Which row each row swaps with, under one turn or mirror
The rows were stretched afterwards, more along some directions than others.
Sasoz: [-42  11  -2  -2 -39 -20  18  21   3   5  -5  -3 -10   2  32 -18]
tifur: [-12  -2 -15 -10  -4   9  10  13  11   2  -8   2 -11  42  29  -5]
Fizu: [-26  23  -6 -16  -2 -13  -9 -12   6  31 -20 -21   7 -12  -2  15]
vunin: [-34 -17 -19 -21 -18  26  -2 -12  23   2   3 -19  18   7  19  -9]
damo: [-14  -7  15  16  -8  -2  31  26   5 -16  -6  -2 -31  -6  23 -31]
bam: [-23 -17  11   7  -7   4  26  26   2 -25 -26  -8 -40   3  28 -36]
Daf: [ -2  -7 -16  -1 -16  11  -1   1  12  19  -7 -24  13   4  18 -28]
fuv: [ 11  15 -13  21   6 -20  13   9   7  -1 -22  10 -14  -5  -8  11]
vel: [ 23 -19 -31   4  13  36  -9 -11  -5  -9   9  -2  29  -2  17  -1]
Mis: [  3 -13 -26 -13   5  24 -13 -15  17  24   8  -6  38  20  16   8]
Goz: [-20  13  -6 -18 -16  -4   6  13  -6   1  -5   9   0  17  19   1]
Deten: [ -9  15  12  10  -7 -19  25  14 -13   3 -18   7  -8 -10   7   4]
sudu: [ 14   2  -1   3  17  18   2 -11  -4  -4  -2   6  10   8  12  -8]
pelo: [ 14  -1 -12  11  -3   0 -10  -8  23   6  25  12  19   6   8  -9]
sures: [  4   0  18   9   7   5  10 -12  18 -23  12  14  -8 -10 -10  -2]
Nasob: [  4  -4 -11  -3  -5   2 -12  -4  14  15 -20 -21   4   1   5 -20]
gef: [ -9 -14 -28 -26  -1  14 -29 -17  18  22   6  -2  23  14   3  39]
puda: [-28  15 -13 -42 -10   2 -14 -20  15  31   9 -10  17  19   7  14]
Foton: [ 10   2  -6   9  11   4  18  -9  -2 -19   2  23   1 -16  -8   5]
rebuf: [ 17 -14 -27  -8  10  38 -13 -27   6  -7  15  10  28  14   8  14]
Nufiv: [ 37 -15 -18  35   2  14   2  10  -7 -13   1   7  17  -2  14 -14]
zizu: [-23   6  -4  -7 -18 -13  -9  17   7  21   0 -16  -8  12  21   4]
dilu: [  0  33   1 -19  -2 -19 -24 -13  -4  32   0 -14   9 -10 -11  25]
tori: [ 18  16 -23 -12   7 -11 -28  -2  10  34  16   3  17  18  -6  28]
kiso: [ 32   8   0  25  14  -6 -12   8   4   4  11  10   4   4   6 -11]
gilem: [ -8  -4  25   6  13  -6 -12 -15  -3 -20   9   1 -12 -17 -19  10]
kubut: [ -9 -22  -6  20  -9  13  26  20 -10 -23 -10  -6 -18   5  37 -42]
fel: [  7  -3 -34  -9 -12   6 -18  12  -1  37  -9 -25  25  16  30  -9]
Meso: [ 13   7   5 -13  30  15 -22 -21  23   0  -1   2  -6   3 -13  15]
Mov: [-28  13  -9   2 -25 -18   0  28  -9  20 -19 -19  -5   4  31 -19]
Pafa: [-15  13   2  -1 -10 -23  -6   1   7  23 -10 -23 -13  -4   2 -10]
redu: [ 25   4 -20  -3  21   4 -21 -15  23   5  20  21  23   2 -19  25]
Lizop: [-12  11 -20 -44   0   2 -30 -30  32  28  -7  -6  17   9 -13  36]
Razo: [-19  -7 -19 -14  -5  -6  -7   2  16  -1  -5   8 -11  -2   2  13]
nufa: [-18 -37 -17 -10  -1  37 -21 -21  -1 -14   6 -18  24   5  13  -8]
Nak: [ -8  25  -8  -4 -16 -19   2  16 -25  22 -31  -4   1   3  10   8]
tef: [ -4  14   1  15 -23 -19   4   7 -11   2  -5 -13  -4 -10   9  -9]
Tinob: [ -9   7 -18 -13  -6  15  -7  -9  -2   7 -34 -17  10 -10   5  -2]
bive: [ 21  -5  -9  10  -6   5   2  -2 -19  -7 -10  19  12  -2   2  16]
Zunu: [ 10   5 -11 -14 -10   0 -13  -7  -3   3  -4  13   6  16   3  -1]
Dal: [-15  26  -5 -15  -5 -16 -12 -18   5  19  -6  -3   2 -15 -16  39]
Nasu: [ 28  -9 -17   5  32  16 -18  -5  13   3  14  17  12  17  -1  19]
koze: [  1 -27 -23  11   2  23  -6  -2  17 -13  24  -7   8  11  24  -9]
gel: [  7 -10 -11  -6   3  21  13  -6   3 -26 -16  21   0   1   8   3]
vofif: [ 13   3 -17  16  -6  -3  19  29 -25  -9  -6  18  -5   7  21  -5]
Miba: [ 22  11   7  27   0 -20  16  31 -19   0 -13   7 -17  -9  14 -12]

fuv swaps with tifur
nufa swaps with gilem
koze swaps with tef
Razo swaps with Zunu

